One turn moves each row of this set onto another row. After a few examples, where does it send each row asked below?
Q_600: [ 27  -3  -4  11  39 -11  17   4 -61  -5  69  37 -20 -18   4  18 -18   8
  -4 -31 -17]
Q_472: [-23   2 -21  10  12  -4  12  52 -33 -21 -65  37 -11 -14  14  11 -24  -7
 -10   0 -30]
Q_157: [  2  -9  20   8  -7 -11  13  71 -38  -2 -28 -28 -30  -8  -6  13 -32  18
  19  36  -8]
Q_335: [ -3  -1  24  31   4  -7  15   3 -24  12  13  -9   9 -38  17  45 -20 -38
  15  -3 -41]
Q_807: [ -1  -2  34  12   0 -31 -16  -7 -30  -9   3  36   1 -50 -10  24 -36  60
   7  -5 -23]
Q_281: [-20  22  14  16  10  10 -18  10 -26  20 -18  28 -59  -7 -27   5 -33  38
  17  20  34]
Q_133: [ -6 -18  33  17   0   5  31 -16 -38 -12 -42 -13  19 -14  23  -2 -28 -23
 -10 -27  -6]
Q_81: [-44  23  15  28 -10   8  16  36 -43 -13  -4  34  -3  -4 -24 -13 -74  32
  22  -5  -7]
Q_336: [ 41   8  18  26  35  -6  10  19 -34 -19  65  30 -19 -17   3  41 -20  14
   3 -40 -15]
Q_549: [-38  32   2  -5   3  -5  54   9 -22   3  -8  -7  -8 -18  18   7  19 -22
 -11  -8  -9]
Q_529: [  8  29  11  25  37   1  29  22 -25 -39   8  19 -28  16  35 -53 -43  -1
   3 -38 -12]
Q_307: [ 15  23  -1   4   0  -2  18  53 -29 -14 -23  69 -31 -19 -10  -5 -19  -6
   5 -67 -26]
Q_621: [ 21  -8 -16 -12  32 -19  15  44 -16 -35   1  44 -15 -17 -44 -13 -11  -4
 -18 -56 -17]
Q_993: [ -9   7  -1  18  11 -12   0  41 -55  -5  11  62 -24  -2 -29  39 -33   0
   7  35  -8]
Q_41: [  1 -19   3  29  43   1   5  78 -29  -4 -17 -28 -19  -4 -18 -30 -22  28
  -7 -45 -13]
Q_139: [-25  38  24  10  30  -6  14  -6 -42  -3  29 -51 -24  -2 -21  35 -15  27
 -12  -8 -39]
Q_925: [ 26 -26  32 -11  10   4  14 -21 -54 -25  -5 -15 -21  15 -19  42 -40 -24
 -12 -20 -30]
Q_501: [ 24 -21   6  30  41   4 -24  24   5 -11 -16  16 -51 -48 -18   6  -9  37
  -8 -30 -45]
Q_992: [  1 -22  39   2  21  20 -31  17 -50 -27 -12  36 -33  19 -26  15 -15  36
 -37 -17   8]
Q_736: [-14  -1 -12 -30   5 -23  11   6 -49 -34 -12  38 -33  34 -17 -24 -19  26
  15 -13   8]
Q_325: [  2   6  -6  14  28  -9  10 -45 -38  -8 -36 -42 -15  -7 -13  33 -10   4
  15 -19 -11]
Q_971: [ -4  20  19  30  25  20  28  29 -18 -52  11  -3 -22  15  18 -53 -32  -5
  22 -13 -19]
Q_421: [-21  23   8  15   6 -10  19 -52 -40 -24  28 -11 -13  -4 -12  -5 -37   4
   5 -55  -7]
Q_634: [  4   2  30  -1  22   8  -1  -5 -35   2  -5 -31 -55  34   4  -8 -15 -42
   0   7   0]
Q_180: [ 28  16  34  43  39   1 -43  41 -34 -12 -14  34 -52  -7 -20  21 -14  32
  -1 -32 -48]
Q_918: [ 41  41   6  16  44  13   8  32   4  27  -3 -21 -37 -21   6   2 -11   3
  38  -5  -7]
Q_192: [  0  28 -11   5   1  12  10  24 -41   1 -22 -17  -6 -38 -62  20 -41  54
   1 -26 -17]
Q_939: [ 19  36  22   3  48  -4  -6  25  16  23   0 -20 -39 -40   9  24 -28   2
  31 -12   5]
Q_646: [ 14  37   3  47  20  -3  11  67 -55   0 -20 -14 -32 -14 -34 -16  -3  31
   1 -45  10]
Q_598: [-22   2  55 -23   9  21   9 -15 -24  -6  15  22 -40  10  18  10 -19  -7
 -28 -17 -44]

Q_529 moves to Q_336
Q_807 moves to Q_157
Now find these:
Q_192 moves to Q_472
Q_307 moves to Q_180
Q_939 moves to Q_971
Q_81 moves to Q_993
Q_335 moves to Q_634
Q_925 moves to Q_325
Q_139 moves to Q_549
Q_501 moves to Q_41

One turn moves each row of this set onto another row. After a few examples, where does it send each row asked below?
Q_629: [ -9  31 -34  56 -30 -16  31  48  26 -27 -19  14 -11   8  20  -6  10  -1
  -5 -13 -37  11  18  -9 -45 -39]
Q_623: [ 31  22 -35   0  45  27   7  -4  -1  21 -20  30   8  -9  -2  39  40  20
 -34  18   6  -3   9 -15 -24   7]
Q_643: [ 23   9 -47   8  11  -1  11   5  -7  10 -48  10   7   9  -2  19  53   1
  34 -26 -15 -23 -21 -17   4 -26]
Q_379: [ -5  10  17  15 -24  -5 -48  -5  23  21  -6 -34   3 -24   6  22  -6 -18
 -32   1  -2  12  42 -39 -13  15]
Q_726: [ 11 -37 -51  24 -21  -8   2   6 -27 -13   9  -7  12 -20  -1  31  14 -22
  49 -18 -19   8  18 -12 -20 -45]
Q_649: [  1  38  -2  55  25  25  11   1  38 -13 -16   2 -21 -13   6  10  10 -21
 -71   3 -10  44   4   4 -30  33]
Q_821: [ -9  -4 -20  12  -9  33  21 -13  49  16 -20 -39  -7  -6 -24  31  17 -29
 -14   5 -50  18 -22  10 -48 -26]
Q_353: [ 31  16 -45  72  30 -11 -10  -1  38   6 -49 -19  30   4  12 -11   1 -11
 -19  27  -9  -3 -22  -3 -33  -4]
Q_220: [  8 -17  -7  41  29  -6 -31  -2   4  19   3   5  -6 -13  58  10 -10 -47
  38 -12 -12  23  42  -3   4  14]
Q_752: [-19   2  18  -5   4  37 -12  18 -25  11  -3   9  -4  25  23  55   7 -38
 -32 -24 -24  13  22  21   3 -20]
Q_704: [-14  30   1  27  15  14   8  -4  -3 -13   3   7  27 -28  29 -18  25 -30
 -75  12 -14   8  29  30   2  12]
Q_268: [-32 -40 -10  44  17  -5   2 -11  -9 -25 -12 -12  11  31 -17   0  -9 -17
 -13   5 -30  32  27   7 -55  -4]
Q_497: [ 10   2 -14  28   1  18   8  -7  12 -45  21 -40  23 -11 -29  49  -7 -62
 -34  -2 -21  13 -11  27   0 -14]
Q_658: [ 18  14 -45  45 -12  38  12 -22  26 -47 -35  -1  37  -5  -2   8   4  -9
  -6 -49  10  16  -3 -22 -37  11]
Q_103: [ 49  21 -60  41  28 -32  14  11  67  -9  -9  -1   6 -17   6   2   0  -5
  13  15 -20 -14  22 -25  -4   4]
Q_522: [ 53 -12 -48  54  21  20  27 -13  33 -26   3 -34  23 -24 -11 -11  -3  -7
 -45  13   4  10   0   4   5 -25]
Q_151: [-13  19 -10 -10   4  -6  -8  39  30  18  16  -7  -1 -30  40   7  45  -1
  20  15 -13 -26   2   6  12 -16]
Q_559: [-10 -15  24  -8   7  13   6  18 -30 -37  16   0  16  10  31  33   3 -38
   1 -35   2  -9  16 -15 -47  -1]
Q_56: [-50  16  -3  12 -16  19  10  21 -12  -9  11 -30 -21   8  39  15  -5  11
   7 -35 -26  24  23   1 -43 -17]
Q_289: [ -6  13 -22  38  63 -15   6  34   5   3  10   7 -28  21  -6  41  24  23
  -6  -9  13   6  46 -28   1   3]
Q_844: [ 51 -27 -28  40  24   7  42  14  -1  23   0  12 -23  27  -1   6  34  -1
   9 -31 -13   4 -28  -8  -5   0]
Q_707: [ 14  -5 -37  37   5  21 -55   9  -7  -7 -11  -5  10 -14  28  20  20  -8
 -12 -15 -13   6  18  -6  62  19]
Q_803: [ -3 -30 -20  42  40  14   4   2  66 -21  -9   0  14 -21 -20  16  11  -6
 -40   9 -14  24  16   1  13 -61]
Q_244: [-12  -3  44  34  38 -21 -10   4  29   2 -14  -4  10 -19   9  12   1 -48
 -41  -4 -12  14  48  -8   4  31]
Q_573: [-17  29 -43   2 -13  -2  34  15 -14 -27 -30 -28 -23 -11  24  24   1  -7
   7 -50 -36  11  37  15  -3  20]
Q_637: [  7  30 -27  37  34   3  26   8   3 -14  -1 -17  10  -7   4  18  16  -9
  77  -5  -9   2  10  -8 -10 -53]
Q_893: [ 47  38  13  37  54  -8  25  16 -11  20  -7 -19  -7 -20  28  22   4 -34
 -36  -7 -11  -3  22   0  30 -29]
Q_524: [ 34 -13  -6  18 -35 -22  55   0  19 -17 -15   6  -5 -29  13  -6 -25 -37
 -21 -40 -22  25  28  -2 -34 -19]

Q_379 moves to Q_803
Q_497 moves to Q_623
Q_559 moves to Q_704
Now find these:
Q_151 moves to Q_268
Q_752 moves to Q_649
Q_524 moves to Q_707
Q_522 moves to Q_643

